In the rows, 128 means zero.
The same turns and mirrors carry the whole set onto itself, and each row onto the other rows of its family. Which rows share a family with each named row? Give them in list order.
These 32 rows form 4 families of 8 rows each.
J500: [139 121 159 154 108 132 131 129 144 158 134 122 158 133 148 107 140 142
 109 117 128 155 100 135 137 134 110 117]
J136: [121 133 112  92 159 123 127 108 102 100 128 134 107  98 105 165 129 128
 141 128 135 107 158 120 129 107 134 141]
J488: [141 111 116 121 146 125 114 132 112 145 132 116 147 148  84 119 149 123
 139 114 175 129 121 125 145 126 111 162]
J442: [110 114 136 111 110 149 123 129 116 164 126 164 112 162 139 145 143 108
 128 138 140 137 125 137 132 134 166 134]
J147: [111 115 143 104 123 142 130 129 120 148 126 163 109 167 134 150 156 113
 119 130 140 122 131 142 122 122 172 145]
J819: [142 146 121 123 131 114 132 107 112 101 131  87 147  92 122 118 133 143
 129 124  99 123 111 127 149 105  86 118]
J9: [128 137 110  89 153 132 134 118  95 109 120 144  97 100 106 167 138 136
 136 140 131 106 142 127 129 107 151 140]
J452: [152 103 117 113 134 124 107 134 107 149 134 109 131 145  86 117 136 131
 137 109 174 126 120 130 125 123 113 150]
J755: [119 149 144 123 111 132 140 109 126 112 118 139 114 105 169 154 129 133
 107 134  86 122 127 128 124 114 144  93]
J809: [150 146 124 133 146 108 132 112 122  94 125  91 148  91 114 127 134 150
 118 110 119 115 122 116 136 106  88 121]
J857: [129 128 132 108 133 142 142 109 121  99  98 119 144 131 150 141 179 104
 143 112 128 170 138 107 142 130 117 137]
J791: [135 126 142 113 146 134 131 124 115 102 103 124 138 136 140 141 177  95
 153 108 127 172 124 117 143 126 110 142]
J227: [123 131 124 137 121 128 128 138 115 153 138 137 131 120 113 135 104 170
  91 142 133  83 101 142 124 113 127 124]
J745: [112 143 147 119 109 122 145 131 136 120 127 141 128 103 166 170 140 126
 116 138  88 126 124 127 131 118 149  98]
J666: [131 132 127 135 126 114 114 132 118 158 151 136 118 120 103 131  98 153
 104 137 133  82 109 145 127 110 137 118]
J983: [118 144 136 138 117 139 147 109 136 111 108 152 116 118 162 156 144 126
 102 127  84 135 127 123 124 121 139  96]
J491: [127 136 121 139 122 112 107 131 121 155 148 131 113 117 118 120 108 166
  95 137 118  88 118 132 137 111 141 105]
J579: [142 116 123 107 140 116 108 133 102 146 142 103 145 135  91 117 134 130
 144 121 176 115 121 131 145 119 116 159]
J200: [120 138 102  88 148 124 125 111  95 101 115 133 102 119 106 165 137 114
 136 133 134  96 148 118 132 105 145 138]
J5: [133 124 138 105 136 144 149 110 118 104 101 125 147 135 136 151 169  91
 151 113 142 163 130 121 132 127 114 149]
J834: [139 126 147 152  99 133 129 134 137 157 122 120 154 155 149 106 148 128
 105 122 125 145  90 133 139 133 121 114]
J120: [148 117 112 126 149 135 110 111 103 139 123 113 133 148  88 102 137 131
 130 111 173 126 125 126 138 121 107 156]
J94: [132 123 149 155 106 125 121 123 144 150 130 110 164 153 147 105 140 121
 109 109 131 146 106 126 140 132 105 114]
J858: [136 116 151 158 108 119 132 134 126 151 123 119 152 144 146  97 160 142
 114 116 120 156  99 125 126 138 128 120]
J837: [137 128 135 106 136 128 127 103 125 104 112 117 130 132 141 137 173  87
 155 107 127 167 147 112 145 126 129 130]
J278: [149 146 118 141 135 115 125 112 119 110 124  92 152  85 119 121 121 143
 126 119 120 128 117 111 146 118  84 109]
J787: [116 110 139 118 121 153 124 121 116 167 134 165 111 164 142 137 156 111
 120 133 145 118 119 143 128 117 157 144]
J52: [108 156 142 132 122 133 148 107 131 109 116 147 131 105 168 155 141 126
 109 140  86 126 129 123 143 117 142 104]
J471: [119 115 138 121 125 142 123 135 125 157 118 168 113 160 131 154 144 113
 117 124 162 128 138 127 120 135 169 136]
J783: [125 133 118 131 112 122 125 118 124 155 147 130 124 116 115 132 101 162
  92 141 134  79 125 137 125 114 146 113]
J4: [143 150 121 126 136 103 131 119 124  92 114  89 150  88 113 136 121 145
 126 116 117 133 130 111 140 122  99 111]
J686: [124 143 109  87 149 137 123 107 114 107 127 136 108 108 107 174 116 115
 132 133 141  96 149 128 142 101 129 135]

The rest of the family of J5: J9, J983, J491, J579, J94, J787, J4
The rest of the family of J452: J500, J442, J809, J791, J200, J52, J783
The rest of the family of J819: J227, J745, J120, J858, J837, J471, J686

The same turns and mirrors carry the whole set onto itself, and each row onto the other rows of its family. Which rows share a family with each named row? Give them in list order.
These 32 rows form 4 families of 8 rows each.
J823: [102 137 107 130 181 131 118 134 124  90 112 133 124 150 131 125 119 118
 162 143 147 119  90 135 143 112 101 119]
J759: [107 126 124 128 152 124 130 155 139  86 136 123 153 157 147 129 142 111
 149 111 152  91 101 101 103 100 119 139]
J54: [112 121 135 108 181 134 103 142 124 106 128 136 131 161 154 140 135 104
 166 137 156 103 104 117 137 100 109 124]
J485: [111 126 115 119 189 130 119 132 128  91 114 128 125 150 137 123 128 114
 154 137 152 130  88 132 139 105 105 118]
J817: [139 115 142 145  97 146 141  97 145 147 139 116 126  98 147 116 137 118
 127 135 113 159 128 141 126 140 118 153]
J876: [135 120 165 114  84 151 142 129 148 152 152 120 139 115 137 119 109  96
 119 120 108 118 123 130 141 116 133 134]
J635: [115 118 126 124 163 137 100 141 124 100 131 143 138 164 150 148 130 113
 180 132 155 101  98 121 140  91 108 126]
J743: [ 97 103 172 105  90 148 138  99 146 150 138 124 125 123 134 143 110  99
 133 135 113 148 133 142 128 124 118 119]
J431: [126 145 157 132  76 157 131 123 126 152 163 115 146 121 125 118 107 112
 137 133 110 101 123 138 141 131 124 134]
J613: [125 132 132 155  93 148 139 100 136 150 143 118 126 102 136 115 131 120
 132 138 108 139 129 141 129 159 114 156]
J537: [115 117 108 124 180 132 119 136 132  90 125 132 133 155 135 128 129 113
 158 123 151 125  79 130 143 101 108 124]
J156: [117 120 139 122 167 105 131 152 133  64 115 136 135 127 160 154 134 130
 153 147 147 120 125 113 124 125 129 124]
J398: [125 125 154 134  85 135 151 100 139 148 139 119 159  95 142 119 133 132
 144 137 129 151 144 152 115 135 132 139]
J390: [ 99 150 133 135 155 119 127 142 132  73  99 126 135 139 148 127 123 126
 161 155 150 107 123 117  95  96 107 125]
J796: [ 93 106 162 112  83 155 135 103 139 157 160 121 136 134 126 142 115 100
 135 121 112 129 123 138 133 138 120 126]
J800: [114 138 152 133  93 136 151 104 131 156 145 114 158  98 137 114 135 129
 140 138 126 134 145 147 117 155 131 142]
J553: [ 94 120 170 118  83 153 130  91 132 146 136 121 128 123 128 143 105 115
 148 152 115 147 137 152 125 125 111 115]
J508: [113 128 124 137 152 115 122 155 119  69 144 130 152 142 149 155 140 139
 166 134 148  97 112 111 129 139 127 132]
J619: [121 117 146 136  81 132 160 111 152 149 133 132 154  93 141 123 125 122
 138 125 120 142 142 145 122 136 136 143]
J586: [113 134 131 138 156 112 122 148 119  61 122 133 142 133 153 155 130 145
 171 154 148 111 123 120 124 131 123 124]
J811: [104 127 123 130 161 133 105 143 127  97 112 153 127 156 147 149 116 113
 181 142 148  97 106 123 143  95 104 125]
J193: [ 90 123 160 124  77 158 127  95 126 151 158 117 139 134 122 143 110 115
 151 138 115 128 127 148 128 139 112 121]
J768: [139 128 179 113  90 147 139 116 144 144 129 118 131 104 143 117 104 107
 126 149 114 139 137 143 133 102 127 122]
J893: [109 128 140 114 166 115 136 150 146  81 107 124 137 142 156 126 136 109
 141 132 152 112 116 103  97  90 118 131]
J543: [133 117 131 152  88 147 142 103 147 149 145 122 128 102 140 118 134 115
 128 125 108 145 124 137 131 147 119 158]
J784: [131 131 142 148 100 146 137  93 135 148 138 112 125  98 142 113 135 123
 131 149 114 154 133 144 124 150 114 150]
J746: [117 113 131 119 164 109 130 159 133  72 136 133 144 137 157 155 144 125
 149 126 147 107 113 104 129 133 134 131]
J184: [101 129 131 114 180 130 107 143 126 104 110 146 120 154 150 142 121 104
 168 147 148  99 111 118 140 104 106 122]
J913: [ 98 151 119 148 141 127 122 147 124  78 127 124 152 154 139 130 130 130
 169 134 149  86 108 113 101 105 109 136]
J370: [130 153 171 131  81 154 127 110 121 144 140 112 138 111 131 116 101 123
 144 162 114 123 137 150 133 118 118 122]
J520: [106 127  99 136 171 134 119 138 128  89 123 137 131 156 129 130 121 118
 164 127 146 115  80 132 146 108 104 125]
J33: [108 130 143 134  88 133 158 113 143 157 139 127 152  96 134 118 128 118
 134 126 117 127 143 141 124 156 135 146]

The rest of the family of J553: J743, J156, J796, J508, J586, J193, J746
The rest of the family of J370: J759, J876, J431, J390, J768, J893, J913

The same turns and mirrors carry the whole set onto itself, and each row onto the other rows of its family. Which rows share a family with each named row? Give them in list order.
These 32 rows form 4 families of 8 rows each.
J111: [116 180 138 144 144 118 122 114 128 100 143 107 141 127 139 145 114]
J423: [167 126 166 100 136 151 147  93 124  99 122 134  74 149 164 104 155]
J616: [173 123 161  98 133 144 146  89 126  96 116 134  80 156 163 109 151]
J628: [166 133 162 104 106 142 141 101 109  95 104 123  78 159 166 124 159]
J798: [111 184 128 128 145 154 113 103 124 121 129 118 132 115 139 151 120]
J158: [111 167 136 129 152 123 114 113 138 111 150 120 130 122 137 148 104]
J315: [152 132 156  95 123 141 136  93 106 107 108 132  66 149 164 117 173]
J519: [112 181 140 143 149 129 122 117 128 106 148 104 131 113 138 140 128]
J700: [158 140 170 106 134 139 135 116 106  93 122 123  77 164 173 109 173]
J528: [176 138 164 104 131 129 134 107 116  96 110 125  85 171 169 122 167]
J422: [159 132 163 105 105 143 142 104 104  91 111 124  77 161 170 119 156]
J596: [141 130 159  95 118 140 136  97  99  97 117 134  69 155 171 111 163]
J526: [119 165 125 141 148 126 115 100 140 117 131 121 124 121 118 145 108]
J593: [100 164 131 144 149 131 117 109 130 109 142 119 118 116 124 135 108]
J352: [165 123 164  97 131 141 147  92 120  89 122 134  80 160 169 104 145]
J281: [119 181 125 128 142 147 112  99 127 116 124 118 138 122 138 155 113]
J642: [150 130 153  94 116 128 137  92 101  93 109 135  76 165 170 119 156]
J458: [125 184 135 145 150 127 121 111 138 115 137 104 134 113 132 148 132]
J872: [111 180 127 128 141 144 114 102 121 110 128 119 139 127 141 153 107]
J567: [155 133 163 106 109 150 141 107 103  94 111 123  73 154 170 116 163]
J987: [116 170 135 129 157 131 112 112 146 120 146 119 127 114 131 150 117]
J601: [121 167 134 129 153 123 111 108 144 115 144 122 132 121 133 154 108]
J102: [159 131 153  94 119 132 135  89 109 102 102 135  73 159 165 124 165]
J297: [163 135 163 105 110 151 142 104 109 100 107 124  73 153 165 120 166]
J360: [129 180 133 141 146 117 121 108 137 109 135 106 141 122 133 151 120]
J368: [171 139 166 106 134 139 134 111 116 102 114 122  77 160 167 118 177]
J343: [108 163 126 140 146 124 118 102 131 108 137 122 126 126 124 140  99]
J685: [160 125 166 101 134 149 147  97 118  91 127 133  74 155 169  99 150]
J95: [104 183 130 129 144 151 114 107 117 111 134 117 136 120 141 148 115]
J308: [110 168 138 129 155 130 113 115 139 115 153 119 125 114 134 146 111]
J464: [163 136 168 105 128 130 135 113 106  87 119 124  85 173 175 115 162]
J100: [110 167 129 142 152 136 115 104 139 121 136 119 118 112 119 140 117]

The rest of the family of J519: J111, J700, J528, J458, J360, J368, J464
The rest of the family of J798: J423, J616, J352, J281, J872, J685, J95

